A hidden rule labels the rows of this table. It goes by one to three of the table's principal directions, not those with the most spread.
   0.30   0.50  -0.10   0.61   0.38  -0.35   0.32  -0.53  -1.45  -0.09  -1.26   0.02  -0.25   0.05  -0.65   0.18   1.02   0.13  -0.65   0.71   0.10   0.37   0.00  -1.18   0.23   0.25   0.47  -0.75   0.83   0.31  -0.27  -0.40   0.62   0.57 A
   0.41   0.27   0.55   0.01   0.87  -0.07   0.49  -0.66   0.28  -0.57  -1.34   0.12   0.37  -0.59  -0.17   0.31  -0.02  -1.76  -0.38  -0.36  -0.96  -0.35   0.35  -0.46   0.70  -0.43   0.51  -1.01   2.89   0.42  -0.51   0.16   0.53  -1.42 A
   0.76  -0.04   1.27   0.76  -0.39   0.77  -0.16  -0.43  -0.04  -0.92  -0.30  -1.62  -0.57  -0.67   0.53   0.42  -0.09  -0.57   0.13  -0.12   0.88  -1.57   0.68  -0.63   1.05  -0.80  -0.22   1.33  -1.41   0.12  -1.27   1.75  -2.47  -0.18 B
   0.27   0.06  -1.11   0.14  -0.22  -0.37  -0.09  -0.92  -0.10   0.16  -0.98   0.69   0.83   0.70  -0.41  -0.26   0.59  -0.23   0.47   0.85  -1.00   0.46  -0.75   0.49   0.16   0.47   0.60  -1.11   1.57   1.08  -0.22  -0.69   0.31  -0.24 D
   0.25   0.48  -0.70   0.91  -0.93  -0.30  -0.62  -0.10  -2.28   1.30  -0.53  -0.01  -0.39   2.45  -1.35  -0.52   2.38   0.43  -1.32   1.02   1.66  -0.04  -0.86   0.15   0.80   1.41  -0.47   0.25  -1.53   0.96  -0.92   0.14  -1.24   1.36 B
   0.22   0.03   0.15   0.09   0.18   0.13  -0.15  -0.56  -1.63  -0.47  -1.31   0.32  -0.01  -0.63  -0.58   0.66   0.05  -0.47  -0.90  -0.31   0.16   0.78   0.65  -0.36   1.40   0.18   1.21  -0.69   1.62   0.26  -0.17  -0.06   0.29   1.15 C
   0.23  -0.64   1.07  -0.71   0.07   0.05  -0.11  -0.22   0.50   0.47   1.39  -0.21  -0.62   0.16  -0.51  -0.81  -0.18  -0.11  -0.18  -1.06   1.39  -0.65   1.16   0.11   1.58  -0.86  -0.79   0.85  -1.38   0.72   1.08   1.01  -1.08  -0.63 C
   0.28   0.21  -0.40  -0.24  -0.32  -0.32  -0.05  -0.37  -0.05  -0.25  -0.39   0.18   0.62   0.23  -0.62   0.20   0.31  -0.66  -0.22   0.12  -1.02   0.36   0.44   0.33  -0.14   0.22   0.54  -0.72   1.44   0.65  -0.63   0.03   0.04  -0.71 D
   0.46   0.73   0.31   0.21   0.86   0.31   0.21  -0.64  -0.14  -0.26  -1.21  -0.02  -0.68  -0.67   0.57   0.01   0.21   0.78   0.63   0.82  -0.80   0.28   0.64  -0.20  -0.28  -1.39   0.09  -0.52   0.65   0.43   0.77  -0.85   0.98  -0.08 B
  -1.14  -0.93  -1.65  -0.68  -1.44  -0.18  -0.90   1.29  -1.38   1.85   1.94   2.20   0.77   1.49  -1.12  -0.96   0.25   0.90  -1.59   0.36   1.80   0.95  -1.28   1.02   0.58   1.24  -0.16  -1.04  -0.53   0.00  -0.48  -0.59   0.81   1.36 C
   0.30   0.15   1.15   0.08   0.52   0.02  -0.05   0.13  -1.14   0.48   0.79  -0.36  -1.60   0.30  -0.72  -0.26   0.83   0.81  -0.80  -0.34   1.96   0.14   1.21  -0.63   1.06  -0.45  -1.09   0.97  -1.82   0.42   0.92   0.55  -0.32   0.72 B
  -1.72  -0.19   0.48  -2.32   0.06   0.80  -1.06   1.52   0.55   0.03   1.45   1.01  -0.25  -1.77   0.68  -0.58  -1.77  -1.04  -1.16  -1.44  -1.80   0.23   0.01   1.42  -0.34  -0.97  -0.50   0.76   0.87  -1.54   0.58  -0.94   1.35  -0.33 B
   0.27  -0.50   0.66   0.07  -0.83   0.40  -0.15  -0.61   0.40  -0.85   0.14  -1.09   0.53  -0.76   0.00   0.40  -1.05  -1.12   0.16  -0.74   0.22  -1.25   0.20  -0.02   0.92  -0.21   0.53   0.43  -0.35  -0.21  -0.74   1.56  -2.08  -0.33 C
  -0.96  -0.13  -1.52  -0.57  -1.92  -0.26  -1.25   0.92  -1.70   0.67   0.25   0.65   1.22   1.33  -0.89  -0.15   0.26  -0.25  -1.73   0.10   0.06   0.48  -1.24   1.08  -0.10   1.62   0.73  -0.41  -0.01  -0.73  -1.04  -0.48  -0.62   1.47 B
  -0.72  -1.17   1.08  -1.32  -1.05   1.00   0.06   0.67   4.44  -1.59   2.01  -0.85   1.11  -2.42   2.57  -0.18  -4.25  -1.20   2.19  -2.89  -1.73  -1.50   0.13   1.54  -0.75  -1.51  -0.52   1.92  -1.44  -2.23   0.83   0.96  -1.52  -0.88 C
  -0.32  -0.45   1.17  -0.58  -0.90   0.75   0.05   1.02   3.63  -1.16   1.86  -1.33   0.15  -1.20   2.62  -0.23  -2.91   0.33   2.22  -2.18  -0.79  -1.11   0.45   1.11  -1.37  -1.42  -1.44   2.62  -3.33  -2.11   1.28   0.63  -1.73   0.10 B
  -0.65  -0.08  -0.51   0.36  -0.18  -0.50  -0.13   0.72  -1.91   1.19   0.79   0.93  -0.43   1.24  -1.13  -0.50   1.44   0.87  -1.43   0.73   1.44   0.54  -1.15  -1.31   0.10   1.33  -0.71  -0.15  -1.19  -0.07  -0.51  -0.39   0.54   1.35 B
  -0.05  -0.31   1.44  -0.31   0.97   0.64   0.39   0.09   1.31  -0.72   0.34  -0.84  -1.06  -1.98   1.31  -0.32  -0.80  -0.33   0.60  -0.58  -0.25  -1.17   0.63  -0.99   0.19  -1.49  -0.51   1.59  -0.95  -0.48   0.23   0.43  -0.15  -0.91 B
  -0.11   0.01   0.13   0.13  -0.27   0.09   0.08  -0.38   0.08  -0.57  -0.30  -0.06   0.33  -0.53  -0.13   0.27  -0.12  -0.92   0.05  -0.12  -1.25  -0.20  -0.42  -0.57  -0.14   0.42   0.23   0.13   0.46   0.00  -1.08   0.36  -0.47  -0.13 C
   0.99   1.25  -0.18  -0.10  -0.32   0.11  -1.41   0.14  -2.48   0.49  -1.43  -0.29  -0.79   1.57  -0.83  -0.44   2.89  -0.41  -2.23   1.81   0.43  -0.28   1.36   0.73   1.13  -0.98  -0.24  -0.13   1.26   1.93  -1.94  -0.09  -0.89  -1.08 A
   0.70   0.27   0.99   0.32   0.59  -0.16   0.02  -0.12  -0.79   0.58   0.50  -1.08  -1.75   0.87  -0.58  -0.35   1.65   1.10  -0.25   0.31   1.84  -0.29   1.39  -0.74   0.61  -0.36  -1.00   1.51  -2.60   1.02   0.70   0.75  -1.03   0.01 B
   0.07  -0.44   0.89  -0.07  -0.14   0.27   0.30   0.31   2.21  -0.73   1.26  -1.11  -0.07  -0.69   1.22   0.05  -1.41   0.00   1.44  -1.06  -0.03  -0.98   0.32   0.12  -0.60  -0.65  -0.87   1.55  -1.92  -0.83   0.51   0.93  -1.25  -0.64 B
   0.21   0.37  -0.12  -1.19   0.61   0.35  -0.67  -0.41  -0.27   0.36  -0.54   0.97  -0.09  -0.19  -0.38  -0.01   0.02  -0.20  -0.33   0.33  -1.11   0.88   1.38   1.69   0.56  -1.32   0.63  -1.32   2.59   1.27   0.79  -0.75   1.23  -1.18 D
  -0.68  -0.12  -0.29  -0.96  -0.97   0.95  -0.99   0.72   0.68   0.37   0.85   0.44   0.20  -0.27   0.85  -0.30  -1.05   0.38   0.27  -0.11  -0.94  -0.07  -0.06   1.89  -0.63  -0.74  -0.06   0.47  -0.91  -0.45  -0.03  -0.31  -0.32   0.17 D
   0.76   0.90  -0.15   0.95   0.75  -0.88  -0.33   0.45  -2.95   1.60   0.40  -0.37  -2.27   2.78  -1.83  -0.34   4.26   1.98  -1.47   2.18   2.67   0.83   0.81  -1.18   0.10   1.08  -1.51   1.00  -2.39   1.99  -0.46   0.07  -0.15   0.38 C
   0.11   0.32  -0.49   0.27   0.07  -0.45  -0.33  -0.50  -2.14   0.48  -0.81   0.39   0.08   0.87  -1.60   0.09   1.54  -0.62  -1.52   1.06   0.36   0.18  -0.52  -0.65   0.84   0.85   0.45  -1.21   1.60   0.92  -1.01  -0.02   0.14  -0.12 B
   0.70  -0.89  -0.26   0.99  -0.06  -0.74   0.70  -1.26   0.00   0.00  -1.46  -0.47   0.68   0.97  -0.20  -0.35   0.67  -0.36   0.56  -0.52   1.46  -0.56  -0.60  -1.27   1.96   1.22   1.04   0.31  -0.57   0.70   0.34   0.45  -1.55   0.94 C
   0.62   0.04  -0.48   0.13  -1.04  -0.09  -0.71  -0.79  -1.44   0.21  -0.35   0.13   0.32   0.96  -1.21  -0.15   0.89  -0.17  -0.73   0.59   0.69   0.12   0.34   0.62   1.41   0.16   0.38  -0.63   0.40   1.37  -0.75   0.51  -1.19   0.30 C
  -0.87  -0.60  -0.69   0.09  -0.62  -0.08  -0.27   1.07  -1.11   1.43   1.64   1.30  -0.27   0.95  -0.38  -0.87   0.50   1.63  -0.78   0.53   1.88   0.48  -1.23  -0.63   0.07   0.77  -0.84   0.05  -2.23  -0.38  -0.04  -0.49   0.53   1.72 C
   1.45  -0.01   1.57   1.43   1.69  -0.22   0.90  -1.43  -0.82   0.11  -1.02  -1.13  -1.79   0.33  -0.66  -0.37   2.21  -0.17  -0.06   0.58   2.40  -1.23   0.80  -2.50   2.39  -0.43  -0.76   0.93  -0.92   1.96  -0.14   1.33  -1.13  -0.75 C
   0.04  -0.88  -0.05   0.58  -0.67  -0.19   0.02  -0.63  -0.76   0.33   0.61  -0.57   0.09   0.39  -0.87  -0.31   0.43   0.04  -0.19   0.30   1.81  -1.01  -0.88  -1.21   1.22   0.95   0.25   0.46  -1.84   0.38  -0.63   1.24  -1.76   0.51 C
   0.32   0.86   1.45   1.24   2.50   1.43   0.71   0.45   0.35  -0.89  -1.16  -0.14  -1.97  -2.04   2.13   1.81  -0.23   1.08   1.33   0.80  -0.66   0.63   0.84  -0.99  -1.26  -1.26  -0.42   0.50   0.44  -0.44  -0.35  -0.26   1.86   0.11 D
   0.21  -0.27  -0.26  -0.20   0.55  -0.77  -0.05  -1.10  -1.11   0.43  -0.32   0.33   0.41   0.79  -1.89   0.15   0.97  -1.00  -0.77   0.43   0.22   0.12  -0.17  -0.63   1.27   0.92   0.80  -1.31   1.98   1.37   0.01   0.41  -0.11  -1.07 D
   0.03   0.30   1.85   1.76   2.59   1.77   1.55   1.10   2.35  -1.74  -0.55  -0.21  -1.89  -3.22   3.92   2.03  -1.86   1.46   2.90  -0.41  -0.75   0.63   0.37  -1.42  -2.04  -1.21  -1.01   1.68  -0.95  -1.92  -0.10  -0.21   2.11   1.07 D
  -0.06  -0.21  -1.64   1.13  -0.08  -0.77   0.14  -0.91  -2.37   1.10  -1.49   1.03   0.25   1.14  -0.69  -1.21   1.53   1.38  -0.48   1.87   1.88   0.30  -2.43  -1.43   1.27   0.91   0.54  -1.54   0.04   0.43   0.54  -1.64   1.04   2.18 A
  -0.91  -0.32  -1.43  -0.58  -0.55  -1.07   1.04   0.13   1.00   0.09   0.01   1.33   2.04  -0.22  -0.17  -0.27  -2.15   0.28   0.37  -1.45  -0.76   1.36  -1.08   0.65  -1.26   0.85   1.13  -2.32   1.69  -1.92   2.39  -1.78   2.63   1.36 A
  -0.98  -0.25  -0.76  -0.93  -0.46  -0.65   0.84   0.95   2.87  -0.85   0.38   0.74   2.33  -0.55   0.96   0.60  -2.79  -1.06   1.00  -2.26  -2.69   0.89  -0.61   1.09  -2.36   0.86   0.73  -1.00   2.02  -2.37   1.05  -1.00   1.56  -0.22 B
  -0.05   0.61   0.92  -0.56   0.56   1.04  -0.19   0.81   2.35  -0.31   1.21  -0.39  -0.73  -0.75   1.61   0.61  -1.08   0.58   1.66   0.02  -1.92  -0.14   1.14   1.41  -2.25  -1.65  -1.19   0.97  -0.85  -0.28   0.24   0.22   0.11  -1.73 D
   0.25   0.43  -0.03   0.13   1.17  -0.17   0.75  -0.39   0.77  -0.19  -0.75   0.36  -0.20  -0.54   0.64   0.14  -0.28   0.90   1.18   0.37  -0.96   0.77   0.35  -0.27  -0.94  -0.80   0.12  -0.85   0.97   0.03   1.43  -1.11   1.80  -0.23 C
  -0.16  -0.94  -0.07   0.74   0.03  -0.31   1.00   0.04   0.45  -0.37   0.30  -0.09   0.43  -0.71   0.35   0.20  -1.07   0.29   0.51  -0.86   1.62  -0.07  -0.73  -1.11   0.38   0.84   0.46  -0.03  -0.70  -1.11   0.47   0.32   0.31   1.26 C
   1.74   0.55  -0.17   1.24   0.32  -0.46   0.07  -1.69  -1.82   0.15  -2.58  -0.06  -0.23   1.53  -1.19  -0.43   2.82  -0.88  -0.85   1.28   1.06  -0.25   0.54  -0.64   2.59  -0.01   0.30  -0.84   1.95   2.78  -1.37   0.31  -0.84  -0.51 C
   0.35   0.56  -0.74   0.12  -0.08  -0.62   0.25  -0.26   0.98   0.05   0.13  -0.62   0.33   0.83   0.11  -0.03   0.14   0.98   1.30   0.83  -0.74   0.17  -0.07   0.75  -1.84  -0.06  -0.19  -0.36  -0.44   0.11   1.05  -0.54   0.23  -0.78 B
   1.21   0.23   1.14   0.86   1.68   0.12   0.05  -1.09  -1.31   0.43  -1.14  -0.52  -1.28   0.70  -1.36   0.04   2.88  -2.16  -1.37   1.24   1.30  -1.50   0.39  -1.25   2.54   0.04  -0.47   0.10   1.96   2.78  -2.36   1.74  -1.02  -2.84 C
  -0.97  -0.38  -0.92  -0.39  -0.20  -0.41  -0.27   0.18  -1.75   0.14  -1.47   1.29   1.37   0.07  -0.95   0.43  -0.09  -1.69  -1.97  -0.77  -0.53   0.78  -1.31  -0.46   1.06   1.90   1.90  -1.41   2.98  -0.79  -0.75  -0.80   0.89   1.26 B
  -0.57  -0.47  -1.34  -0.20  -0.21  -1.10  -0.55  -0.24  -2.78   1.14   0.06   0.82   0.30   1.43  -2.35  -0.37   2.20  -0.09  -1.89   1.40   0.74   0.61  -1.22  -1.44   0.83   2.23   0.96  -0.80   0.55   1.08  -1.02  -0.29   0.09   0.39 C
   0.37   0.49  -1.04   0.13  -0.68  -0.58  -0.52  -0.62  -2.32   0.37  -0.94   0.57   0.44   1.27  -1.78   0.34   1.26   0.15  -1.17   0.72   0.23   1.33   0.29   0.55   0.62   1.02   0.95  -1.45   1.41   1.05  -0.25  -0.37   0.20   1.02 D
  -0.08  -0.76  -0.82   1.35  -0.56  -0.76   0.57   0.40   0.41   0.65   0.55  -0.72  -0.13   1.53   0.84  -1.06   1.09   2.00   1.18   0.75   2.12  -0.74  -1.87  -1.84  -0.53   1.39  -0.81   1.80  -4.44  -0.55   0.20  -0.18  -1.32   1.69 B
  -0.11  -0.14   0.87  -0.20  -1.08   0.60  -0.32   0.59   1.03  -0.74   1.20  -1.30   0.05  -0.65   0.64   0.35  -1.13  -0.46   0.20  -0.88  -0.19  -1.18   0.52   0.33  -0.61  -0.41  -0.46   1.53  -1.99  -0.97  -0.90   1.45  -2.05  -0.33 B
  -0.20   0.31   0.75  -0.32  -0.21   1.11  -0.43   1.11   1.41  -0.58   0.42  -1.02  -0.57  -1.08   2.20   0.28  -1.26   0.92   0.96  -0.18  -0.73  -0.71   0.78   0.76  -1.54  -1.64  -0.44   1.57  -2.02  -1.35   0.15  -0.02  -0.66  -0.06 A
  -0.54  -0.86  -1.29  -0.93  -1.38  -0.56  -0.53  -0.68  -0.66   0.38   0.26   0.79   1.62   0.51  -1.44  -0.21  -0.56  -0.41  -0.46  -0.41  -0.39   0.62  -0.54   0.72   0.75   1.26   1.70  -1.18   0.76   0.31   0.35  -0.10  -0.48   0.71 D
  -0.43   0.04   1.86   0.73   0.68   0.85   1.27   1.60   3.06  -1.31   1.50  -1.82  -1.30  -2.27   3.10   0.46  -2.00   1.16   2.05  -1.14  -0.16  -1.30   0.16  -1.49  -2.79  -1.18  -1.80   2.99  -4.10  -2.90   0.35   0.61  -0.16   0.21 A
  -0.01  -0.49   0.62  -0.34  -0.30   0.45  -0.13   0.16   2.08  -1.06   0.65  -0.67   0.42  -0.94   1.42   0.11  -1.62  -0.71   1.27  -1.03  -0.89  -0.83   0.08   0.48  -0.14  -0.74  -0.45   1.19  -0.48  -0.68  -0.02   0.63  -1.24  -0.71 C
  -0.02  -0.31  -0.37   2.13  -0.18  -1.04   1.22   0.47   0.24   0.47   0.74  -1.21  -0.54   1.57   0.64  -0.64   1.26   2.37   1.28   0.86   2.46  -0.79  -2.16  -2.94  -1.40   1.75  -1.47   1.80  -5.14  -1.12   0.31   0.06  -1.07   1.95 B
   0.20  -0.39   0.83   0.91  -0.45   0.54   0.13  -0.03   0.02   0.02   0.37  -0.95  -0.77   0.05   0.48  -0.11   0.10   0.42   0.37  -0.47   1.64  -0.99  -0.22  -0.68   0.79   0.24  -0.64   1.82  -3.16  -0.22  -0.39   1.19  -1.91   1.26 C
  -0.57  -0.28  -0.90  -0.68  -1.08  -0.24  -0.54   0.51  -0.28   0.04   0.42   0.67   1.06   0.31  -0.39  -0.06  -0.44  -0.41  -0.69  -0.35  -0.59   0.54  -0.38   0.75  -0.19   0.72   0.53  -0.49   0.73  -0.43  -0.48  -0.33   0.04   0.40 C
  -0.25  -0.04  -1.82  -0.61  -1.22  -0.86  -0.62  -0.54  -1.28   0.44  -0.67   1.26   1.83   1.39  -1.79   0.06   0.36  -0.86  -1.00   0.13  -0.99   1.29  -0.69   1.29   0.38   1.64   1.49  -2.07   2.66   0.69  -0.29  -0.73   0.36   0.43 D
   0.58   2.02  -1.60   0.13   0.25  -0.66  -0.53   0.49  -1.30   0.78  -0.60   0.10  -0.39   2.00  -0.83   0.61   1.95   1.72  -0.21   2.42  -0.72   1.84   0.73   2.29  -2.68   0.04  -0.33  -1.66   1.49   0.87   0.52  -1.64   2.09  -0.73 B
   0.55   1.26  -0.66   0.28   0.48  -0.52   0.15   0.15  -0.18   0.17  -0.71  -0.35  -0.32   0.87  -0.10   0.13   1.18   0.77   0.13   1.33  -0.55   0.57   0.48   0.75  -1.66  -0.30  -0.33  -0.71   0.87   0.40   0.31  -0.95   1.25  -0.91 A
  -0.14   0.26   0.38   0.35   0.30   0.48   0.50   0.74   0.98  -0.57   0.12  -0.19  -0.48  -1.10   1.52   0.31  -0.96   0.91   0.88  -0.27  -0.27   0.20   0.20  -0.10  -1.30  -0.72  -0.50   0.60  -0.90  -1.23   0.36  -0.46   0.92   0.68 B
  -0.30  -0.60   1.97  -0.15   0.66   0.34   0.57  -0.08   1.42  -1.28   0.89  -1.13  -0.12  -1.75   0.27   0.96  -1.59  -1.93   0.28  -1.91  -0.67  -1.24   0.25  -1.50   0.23   0.10  -0.26   1.30  -0.25  -1.08  -0.45   1.88  -1.35  -1.05 C
Here are more rows. What is the label of each one?
   0.02  -0.20  -0.36  -0.68   0.16   0.18  -0.34  -0.54   0.96   0.08   0.24   0.38   0.44  -0.16   0.04  -0.11  -0.22  -0.34   0.83   0.68  -1.45  -0.14  -0.01   0.80  -0.25  -0.54   0.32  -0.56   1.15   1.00  -0.12  -0.05   0.05  -1.72: D
  -0.22   0.41  -0.37   0.32  -1.00  -0.12  -0.62   0.84  -0.83   0.33   1.12  -0.74  -0.07   1.22  -0.81   0.56   0.70   0.06  -0.74   0.47   0.62  -0.16  -0.49   0.69  -1.10   1.31  -0.67   0.61  -1.42  -0.38  -1.22   0.86  -1.16   0.11: C
   0.74   1.79   1.25   0.55   1.35   0.48   0.08   1.04  -0.81  -0.39  -0.44  -0.84  -2.13  -0.44   0.60   0.66   1.28   0.69  -0.83   0.96   0.21   0.22   1.91  -0.14  -1.25  -1.67  -1.55   0.55   0.23  -0.07  -0.57  -0.18   1.28  -0.85: A
   0.48  -0.02   0.06   1.22   0.51  -0.76   0.40  -0.07  -1.52   0.99   0.60  -0.63  -1.41   1.75  -1.26  -0.22   2.63   1.31  -0.39   1.15   2.52   0.02  -0.14  -1.87   0.33   1.46  -0.95   1.13  -2.77   1.14  -0.34   0.72  -0.76   0.58: D
   0.14  -0.13   0.46   0.32   0.38  -0.11   0.26  -0.41  -0.69   0.08  -0.69  -0.16  -0.37   0.00  -0.13  -0.16   0.23   0.18  -0.27  -0.44   0.95  -0.07   0.06  -0.93   1.09   0.07   0.22   0.22  -0.51  -0.07   0.78  -0.05  -0.19   1.05: B
  -1.14  -0.27  -1.26   0.01  -1.32  -0.20  -0.90   2.05  -1.79   2.42   3.15   1.65  -0.41   2.46  -1.26  -0.87   1.33   2.25  -1.57   1.32   2.62   0.80  -1.43   0.33  -0.85   1.40  -1.85  -0.17  -3.05  -0.16  -0.77  -0.23   0.47   1.46: C
   0.16  -0.21   0.45   0.70   0.03   0.35   0.68  -0.33   0.91  -0.76  -0.26  -0.53  -0.12  -1.13   1.12   0.17  -0.92   0.53   1.27  -0.27  -0.02  -0.39  -0.18  -0.82  -0.28  -0.43   0.02   0.58  -1.20  -0.66   0.18   0.19  -0.25   0.78: B
  -1.43  -0.25  -1.32  -0.15  -1.11   0.02  -1.01   2.14  -2.53   2.13   2.53   2.11  -0.37   1.68  -1.34  -0.47   1.15   1.65  -2.25   1.13   2.16   1.29  -1.48   0.32  -0.51   1.64  -1.20  -0.54  -1.64  -0.40  -1.26  -0.52   1.27   1.89: C
  -0.74  -0.56  -1.00  -0.06  -0.29  -0.49  -0.18  -0.16  -1.88   0.79  -0.45   1.26   0.55   0.40  -1.04  -0.58   0.53   0.04  -1.31   0.34   0.77   0.55  -1.51  -0.98   1.11   1.24   0.88  -1.10   0.71  -0.11  -0.04  -0.88   0.81   1.54: B
   0.19   0.03   1.17   0.62   1.07   0.77   0.58   0.02   1.21  -0.19   0.13  -0.42  -1.13  -0.83   1.25   0.29  -0.23   0.47   1.25  -0.08  -0.02  -0.51   0.26  -0.69  -0.39  -0.72  -0.81   1.21  -1.44  -0.04   0.06   0.48  -0.08  -0.24: D
  -0.05   1.36  -0.49  -1.01   0.52   0.72  -1.41   0.91  -0.20   1.05   0.43   1.17  -0.57   1.37  -0.21   0.79   1.00   0.59  -0.13   1.47  -2.11   1.54   1.17   2.99  -1.82  -0.70  -0.66  -0.85   1.72   1.41  -0.38  -0.78   1.20  -1.77: D
   0.03   0.57  -0.93   0.30   0.13  -0.09  -0.50  -0.11  -1.95   0.79  -1.16   0.61  -0.51   0.59  -0.15  -0.89   1.61   1.13  -0.83   2.01   0.54   0.25  -0.74  -0.37   0.28  -0.48   0.02  -0.84   0.36   0.61  -0.12  -1.49   1.06   0.67: A
   0.15  -0.81  -1.60   0.40  -0.96  -0.81   0.05  -1.15  -1.38   0.28  -0.77   1.45   1.31   1.10  -1.48   0.03   0.34   0.23  -0.01  -0.30   0.64   1.83  -0.67   0.21   1.68   2.09   1.50  -1.37   1.04   1.05   0.33  -0.46   0.14   2.39: D
   0.38  -0.81   1.86   0.23   0.15   1.12   0.77   0.18   4.14  -2.31   0.64  -1.29  -0.07  -2.78   3.56   0.07  -3.35  -0.33   3.01  -2.28  -0.68  -1.38   0.64  -0.07  -0.02  -2.25  -1.19   2.44  -1.74  -1.70   0.77   0.89  -1.29  -0.16: C
  -1.43  -1.44   2.25  -2.33  -0.89   1.22  -0.59   1.79   2.08   0.27   4.58  -0.40  -1.19  -2.13   1.26  -1.30  -3.49   1.24   0.09  -3.09   1.58  -1.07   1.64   0.72   0.36  -2.45  -1.81   2.88  -5.28  -2.31   2.74   1.05  -1.16   0.84: A
  -0.04   1.20   2.89   0.99   2.89   2.38   0.59   1.43   0.97  -1.64  -0.52  -1.26  -3.11  -3.76   3.45   2.21  -1.22   1.03   1.30   0.27  -0.98  -0.26   1.54  -1.26  -2.16  -2.52  -1.14   2.14  -0.97  -1.89  -0.59   0.25   1.58  -0.14: B
   0.44  -1.22  -2.35   0.29  -1.49  -0.84   0.27  -1.51   1.57   0.00  -0.35   1.28   2.69   1.18  -0.15  -0.69  -0.93  -0.16   2.08  -0.03  -0.34   0.64  -1.72   1.63   0.88   1.20   1.10  -1.79   1.55   1.10   0.51  -0.53  -0.27   0.38: D
  -0.97  -0.95  -0.29  -0.54  -0.69   0.33  -0.10   0.93   1.62   0.73   1.76   0.44   0.30   0.17   0.98  -0.63  -1.23   0.93   1.01  -0.87   0.22  -0.17  -0.87   0.66  -0.73   0.37  -0.45   1.17  -2.73  -0.99   0.83  -0.12  -0.41   0.81: D
  -0.18   0.15   0.26   0.43   0.12   0.39   0.11  -0.04   0.29  -0.14   0.07  -0.35  -0.22  -0.30   0.33   0.52  -0.17   0.16   0.61   0.32  -0.60  -0.30  -0.53  -0.35  -0.87   0.24  -0.13   0.37  -0.80  -0.31  -0.44   0.33  -0.33   0.02: D
   0.43   0.79   0.34  -0.31   0.45  -0.01  -0.66   0.03  -1.37   0.19  -0.93  -0.51  -0.68   0.48  -0.58  -0.15   1.59  -0.74  -1.51   0.89  -0.01  -0.51   0.86  -0.02   0.60  -0.71  -0.04  -0.04   1.20   0.88  -0.82   0.01  -0.29  -1.30: A
  -0.66  -0.46   0.79  -0.62  -0.40   0.87   0.13   1.02   2.49  -0.88   0.96  -0.70   0.27  -1.65   1.96   0.26  -2.19  -0.44   1.04  -1.51  -1.26  -0.92   0.23   0.44  -1.30  -0.70  -0.09   1.62  -1.42  -1.78  -0.22   0.53  -0.69  -0.36: C
  -0.28   0.31   0.73  -1.02   0.78   0.59  -0.38   0.25  -0.34  -0.31   0.16   0.28  -0.76  -1.61   0.15   0.12  -0.77  -0.25  -0.67  -0.26  -0.59   0.36   1.11   0.58   0.23  -1.50   0.00  -0.30   1.43  -0.26   0.67  -0.43   1.37  -0.53: A
   0.08  -0.12  -0.71  -0.69   0.37  -0.65  -0.26  -1.05  -0.79   0.13  -0.98   0.41   0.65   0.11  -0.99  -0.31   0.42  -0.60  -0.42   0.58  -0.69   0.27  -0.10  -0.08   0.89  -0.01   1.24  -1.43   2.38   0.93   0.66  -0.73   0.57  -0.81: B
  -0.18  -0.65   0.01  -0.65  -0.63   0.34   0.05  -1.02   1.15  -1.06  -0.67   0.12   1.37  -1.51   0.22   0.16  -1.64  -1.86   0.55  -1.12  -2.07  -0.44  -0.17   0.38   0.69  -0.09   1.48  -0.37   1.77  -0.06  -0.53   0.41  -0.65  -0.51: C
   0.14  -1.70  -3.34   0.91  -2.49  -0.76  -0.04  -0.46   1.29   0.66   0.00   1.59   2.84   2.28   0.57  -1.14  -0.39   0.98   2.06   0.36   1.19   0.70  -2.78   1.82   0.79   2.23   0.85  -0.85  -0.65   0.66  -0.29  -0.81  -0.82   2.05: D
   0.29   1.67   0.32  -0.59   0.27   0.06  -0.71   1.18  -0.44   0.35   0.24  -0.71  -0.97   0.94  -0.19   0.33   1.18   0.26  -1.08   0.81  -0.70   0.18   1.65   1.50  -1.85  -1.04  -1.05   0.15   0.33   0.13  -0.22  -0.27   0.46  -1.67: A
  -0.17  -0.70  -0.18   0.29  -1.43   0.37  -0.22   0.26   0.20  -0.09   0.77  -0.01   0.39  -0.12   0.42  -0.56  -0.76   0.09   0.06  -0.60   1.16  -0.57  -0.72   0.31   0.78   0.18  -0.38   0.79  -1.74  -0.55  -0.63   0.57  -1.20   1.32: C
  -0.29  -0.14   0.67  -0.65  -0.26   0.13   0.23   0.20   0.77  -0.26   0.89  -0.16  -0.15  -0.94   0.20  -0.35  -1.32   0.03   0.06  -1.36  -0.01  -0.07   0.67   0.34  -0.07  -0.74  -0.37   0.46  -0.82  -0.89   1.21   0.07   0.22   0.38: A
  -0.18   0.76  -0.84  -0.43   0.34   0.16  -0.26   0.13  -0.18   0.05  -0.86   1.10   0.41  -0.16   0.15   0.50  -0.17   0.22   0.08   0.68  -1.86   1.36   0.13   1.32  -1.16  -0.32   0.61  -1.60   2.54   0.11   0.18  -1.41   2.02  -0.23: D
